Here are some points:
[ 12  14  -2   3 -10 -11   0  10  19  12  -5   0 -10 -13  10   3]
[-28 -60  15 -15  11  -5   0  -8 -32  -8   4  54  21  10 -41  30]
[ 36  21 -33  25  -5   9  23  21  -6  10  -1 -37 -21   8  24 -36]
[-21 -63  24 -32 -12   1  20 -22 -54 -53  -9  43  29  27 -30  25]
[-25 -78  52 -43  -1  26  -1 -22 -72 -21 -13  29  39  10 -61  46]
[  2 -37 -17 -16   7  13  17  14 -37  12  -1 -10  11   7  -7   7]
[-11 -52  47 -30   0   4 -27   0 -74 -25 -20  21  28  20 -48  17]
[ 11 -27  10   7  -6   4  10  -7 -28 -15   4   9  12  -3  -8  10]
[  5  47 -34  19   9 -16  13  15  43  32   1  -8 -18 -14  22 -27]
[ 35  83 -73  44  -4 -28  11  23  81  18  14 -27 -47  -7  90 -43]
[  0  -2   3   6   6   6   6   5 -11  -2   2 -10   1   2   4  -2]
[ 17   2 -27   4 -16  -8  20  -6  -3 -36   6  34  -2  15  22   3]
[-11 -51 -32 -18   9   4  33  -2 -35   5 -10  27  19  -4 -16  22]
[-17 -18   6 -22  14  -4   1  15  -4   2  -4   4   4   0  -9   1]
[-33 -91  21 -33  18  15  25 -10 -91  -7  -4  43  28   0 -55  28]
[ 27  41  -6  15   6  -9   0 -22  19   4   6 -42 -17  -7  12   0]
[-29 -32  24 -17   2   1   8 -17 -12   6 -10  36  13  -3 -20  36]
[  2 -34  18 -15   8  12  34  -8 -29 -14   6  12  21   3  -8  11]
[ -1  31 -17  11  -5   0   6 -10  34   7   7   5 -21  -8   8   5]
[ 47  55 -21  44  -6   8   8  18  44  18  21 -59 -34   5  50 -40]
[ 25  34  -1   7  16  -5  -9  29  41  13  -2   7 -13   5   9 -16]
[  4 -40  -8 -12  -1  -9   9  -3 -32  -5   3   9  17  12 -11   7]
[ -8  27 -12  23 -15 -10 -15   7   2  -4  22 -34   6 -26  39 -10]
Here are 16 more points, each followed by its number:
[ 26  19  17   8  28   8   6   3  30   4   5 -23 -16  19  -3 -35] 0
[ -3  43 -52  15   2 -15  14  -6  53  12   2  10 -17 -16  19  -3] 1
[ 41 127 -71  49 -25 -23 -17  40 127   8  22 -25 -52   4  88 -73] 2
[ 11  88 -42  45 -11 -22  -1  -1  78  27  19 -10 -38 -24  54 -28] 3
[-21 -12 -19   4 -10   8  21 -16 -38  11   9 -20  -1 -18   0  10] 4
[ 19 -11  30 -18  -8  -3 -28   1 -15 -22   6   1   4  14 -16  -4] 5
[ -4 -20  42  -9  17  16  10 -16 -36  19 -16 -15   9 -18 -34  26] 6
[-13  61  -4  10   0 -25 -21  15  48  -5  -2  31 -16   5  23 -38] 7
[-36 -77  51 -52  14  10  -6  -8 -66 -28 -27  51  51  18 -69  31] 8
[ 26  58  18  20  -2 -14 -13  17  75  16   2  -2 -26  30  20 -23] 9
[ 20  76 -56  52 -23 -10  12  -1  63  14  21 -33 -43 -10  87 -43] 10
[  2  27  -5  13 -21  -5 -25  13   9 -31  -2 -20  -3  -4  38 -34] 11
[-33 -23 -19  -7  -6   6  -3   0  -2  19 -11  -7  21 -47  -2   4] 12
[ -26 -118   89  -27  -17   35   -4  -39 -118  -34  -19   17   54   17  -76   63] 13
[-52 -85  47 -41  12   6  -1 -53 -83 -22 -17  28  40   0 -65  58] 14
[ 28  26  -9  10  -7  10 -15  31  -2 -15  11 -47   8  -6  43 -28] 15
Which two of these numbered points are nearest to each point below, ignoring the direction in which the first points spread most? Their numbers follow each, nearest first.
[ 29  93 -43  54 -14  -8  15   9  95  15  14 -16 -55   7  66 -18] > 3 1
[ -5  26  -6  -9   2 -10 -14   2  17   8  16  27 -10  13   1  -6] > 3 8
[ 12  -7  24  -3  11   7  -1   2 -27  20 -12 -31  11  -8  -8  -1] > 6 13
[ 22  56   0  32 -27   5 -36  28  42 -34  19 -30 -16   1  44 -42] > 11 5
[ 22  33 -13  25 -19  -9   3   2  22   0  24 -13 -26   5  41 -35] > 10 5
[ 28  74 -59  43 -20   1  15  27  60 -22  26 -28 -40   2  68 -54] > 10 2
[-29 -83  27 -46   5  18  20 -34 -94 -15  -5   6  24 -22 -55  55] > 4 14
[ 21  -7  35   9   1   1  12 -30   7  -7  -7   4 -19  29 -18  13] > 0 9
Here are 16 other points, each followed by its number:
[ 11  69 -31  49  10  -4   1  10  63  52   9 -52 -35 -20  55 -45] 0
[  2  32  19  14 -30  20 -35  12  21 -26   9 -43 -15  12  13  -3] 1
[ 23  58 -48  46 -28 -17  18  17  60  -2  30 -40 -42  -3  86 -44] 2
[-18 -24  22 -35  19   1 -20  -4 -30  24 -13   3  26  -7 -24   4] 3
[ -3 -71  10   1 -16   1  17  -4 -48 -32  -1  -9  28   2  -1   7] 4
[ 15  47 -37  20  -2   0   5   7  41  11   9   0 -24  12  33 -25] 5
[-39 -91  55 -60   9   7 -13 -27 -81 -49 -17  69  47  22 -77  76] 6
[-19 -55  19 -35  20  -7 -13  -6 -23   3 -17  52  19  13 -27  31] 7
[ -51 -120   25  -64   20   16   19  -42 -127   24  -39   14   59  -46 -102   76] 8
[-17 -45  22 -21  16  13 -21  -9 -44  13 -20 -10  27 -12 -41  16] 9
[ -39 -127   83  -79   13   24   -9  -29 -127  -13  -20   -1   79   -1 -106   63] 10
[  7  35 -11   9  -3  -4 -10  10  28  -6   2  -5  -3   8  12 -16] 11
[  8  70 -42  38 -25 -15  -5  -2  65 -30  13  10 -44   6  43 -21] 12
[ -3   8 -26  12  15 -10  18  15   6  18   6  -5  -7   5   9  -7] 13
[ 21  57 -11  10  20 -12 -16  21  43  49   4 -26 -22  -8   6 -28] 14
[ 17  14 -26  11  21  -1   9  19  50  35  -5  -7 -28  10  15 -13] 15
The same question for these:
[-30 -71  28 -64  30  16  -6  -8 -76   4 -21  41  38  15 -75  34] > 14 3
[  7 -19   9 -14 -23   5  -9  -6  -5 -27   6  30  -7  15 -19  30] > 6 11
[ 48 122 -42  63 -18 -15 -10  16 127  -1  24 -24 -51   9  88 -50] > 12 6
[ 30  17 -36  28 -17  -2   7  20  41 -22  29   3 -15  15  58 -26] > 2 5
[ -9  41 -27  20 -16  -4 -14   6  13  -4   5 -39 -11 -35  64 -21] > 2 4
[ 48 123 -93  72  10 -16  27  29 116  48  29 -59 -62 -21 109 -72] > 13 5
[ 25  44 -33  25 -12 -13  -1  12  49   1  14  20 -25   6  31 -28] > 5 11
[ 15  35 -12  10  -9   0  -8  11  23   0  -2  -9 -10   5   4 -16] > 11 5
